Read these off the grid that follows.
1) Give the second largest entry.
2) Give the entry just left of the largest entry.
3) Give the entry just right of the smallest entry.
4) Give the entry just left of the smallest entry.
5) Give the third largest entry.
[[-0.20  0.76  0.06 -0.86 -0.24 -0.01  0.01 -0.08  0.10 -0.13 -0.02  0.03
   0.07  1.22 -0.51 -0.45]
 [ 0.07 -1.08 -0.12  1.53 -0.13 -3.51 -0.03  0.09  0.02  0.09 -0.05 -0.02
  -0.02 -0.73 -0.29 -0.20]
 [-0.17  0.80  0.02 -1.91  0.44  1.59  0.04 -0.08  0.10 -0.10  0.03 -0.01
   0.03  0.85 -0.25 -0.55]
 [-0.02  0.33  0.12  0.72 -0.81 -0.03 -0.02 -0.03 -0.05 -0.05 -0.03  0.06
   0.04  0.56  0.00  0.39]
 [-0.14  0.89  0.25  1.30 -1.68 -0.62 -0.04 -0.08 -0.05 -0.16 -0.08  0.13
   0.11  1.63 -0.31  0.50]
 [ 0.14 -1.76 -0.28  1.10  0.75 -4.16 -0.02  0.15  0.06  0.19 -0.02 -0.09
  -0.07 -1.67 -0.27 -0.60]
 [-0.16  0.66 -0.03 -2.11  0.74  1.60  0.05 -0.07  0.12 -0.08  0.04 -0.03
   0.02  0.62 -0.24 -0.67]
 [-0.18  1.02  0.11 -1.03 -0.32  1.23  0.01 -0.10  0.05 -0.14 -0.01  0.05
   0.07  1.31 -0.27 -0.18]
 [ 0.20 -1.56 -0.22  1.04  0.71 -2.60 -0.01  0.14  0.00  0.20  0.01 -0.08
  -0.09 -1.79  0.11 -0.18]
 [-0.08 -0.02 -0.16 -2.05  1.32  0.78  0.05 -0.01  0.13  0.01  0.06 -0.08
  -0.03 -0.25 -0.19 -0.89]
 [-0.10 -0.29 -0.17 -1.23  0.92 -1.14  0.03  0.01  0.15  0.01  0.01 -0.06
  -0.01 -0.15 -0.48 -0.98]
 [-0.17  1.02  0.08 -1.40  0.00  1.74  0.03 -0.10  0.06 -0.13  0.01  0.03
   0.05  1.16 -0.21 -0.26]
 [ 0.19 -1.58 -0.10  3.10 -0.68 -4.72 -0.07  0.15 -0.07  0.15 -0.08  0.00
  -0.03 -1.21 -0.11  0.31]
 [ 0.06 -1.07 -0.15  1.11  0.10 -3.36 -0.02  0.09  0.04  0.09 -0.04 -0.03
  -0.02 -0.78 -0.32 -0.35]]
1) 1.74
2) -0.10
3) -0.07
4) -0.68
5) 1.63

Questions about the array below.
1) Which number is the last entry, reading row by row?
2) Which number is the bottom-left entry?
3) Which number is the 5th entry in reading order?
4) Which number is the entry directly above 6773?
5) Which number is the 1st entry in reading order?
6) Which number is the second smallest entry?
7) Which number is the entry directly below 6979?
8) Which number is the second largest entry?
[[4112 2496 9928 8143 7579]
 [3895 5449 6834 7434 1717]
 [3700 6979 7859 8928 1338]
 [3474 5329 6700 7455 1559]
 [6773 3168 8724 8522 6763]]
1) 6763
2) 6773
3) 7579
4) 3474
5) 4112
6) 1559
7) 5329
8) 8928

data =
-0.05  -0.10   0.13   0.15  -0.05   0.06  -0.10  -0.16   0.12  -0.20   0.01  -0.04   0.09  -0.04   0.18   0.10
-0.02   0.06   0.04   0.10  -0.08  -0.09   0.05  -0.06   0.03  -0.11  -0.13  -0.09   0.12  -0.14   0.10   0.08
Which number is the entry directly above -0.11?
A: -0.20
Which number is the 2nd smallest entry?
A: -0.16
Which number is the bottom-left entry?
A: -0.02
Which number is the fourth entry, reading row by row?
A: 0.15
Which number is the top-left entry?
A: -0.05
The 3rd entry, reading row by row is 0.13
Which number is the entry just right of the largest entry?
A: 0.10
Which number is the top entry of the column that holds the largest entry?
A: 0.18
The entry in the bottom-right corner -> 0.08
Which number is the 2nd entry on the diagonal from the top-right corner?
A: 0.10
Which number is the 3rd smallest entry?
A: -0.14
Which number is the largest entry in the last row?
A: 0.12
Which number is the entry directly below the smallest entry?
A: -0.11
The entry just right of the smallest entry is 0.01

array([[-0.12, -0.16, -0.13,  0.02, -0.08, -0.05,  0.20, -0.14, -0.15,
        -0.09, -0.09,  0.09, -0.08, -0.06, -0.06],
       [ 0.05, -0.04,  0.00, -0.04, -0.08, -0.03, -0.16, -0.06, -0.11,
        -0.06, -0.08,  0.00, -0.04, -0.04,  0.01],
       [-0.10,  0.04, -0.11, -0.15, -0.14,  0.02, -0.12, -0.15,  0.00,
        -0.03, -0.14,  0.04, -0.04, -0.02,  0.11],
       [ 0.04, -0.10, -0.17, -0.07, -0.14,  0.01, -0.16, -0.06, -0.17,
        -0.18, -0.06,  0.09,  0.01, -0.01, -0.15],
       [ 0.08,  0.04,  0.07, -0.17, -0.01, -0.03, -0.14, -0.04, -0.05,
        -0.08, -0.16,  0.02,  0.03, -0.01,  0.19],
       [-0.13, -0.15, -0.17, -0.15, -0.16, -0.10, -0.13, -0.06, -0.02,
        -0.03, -0.08, -0.08, -0.05, -0.14, -0.20],
       [-0.09, -0.06, -0.01, -0.03, -0.06, -0.11, -0.07, -0.08, -0.16,
        -0.15, -0.14,  0.08,  0.00, -0.16,  0.16]])
Report the entry just right of the centre entry.
A: -0.17
Report the smallest entry.
A: -0.20
The entry just left of the centre entry is -0.16
Report the entry just left of the smallest entry.
A: -0.14
The entry just right of the largest entry is -0.14

a =
[-2.05 -2.43 -4.98  2.26  2.47 -2.21  0.59 -2.08  2.11  1.54 -4.91  1.55
 -3.52 -3.46 -4.18]
Find the maximum.
Answer: 2.47
The minimum: -4.98
Find the entry just right of the largest entry.
Answer: -2.21
The median of all entries: -2.08
The entry just right of -4.91 -> 1.55
Find the entry just right of -2.21.
Answer: 0.59
The entry just left of the largest entry is 2.26
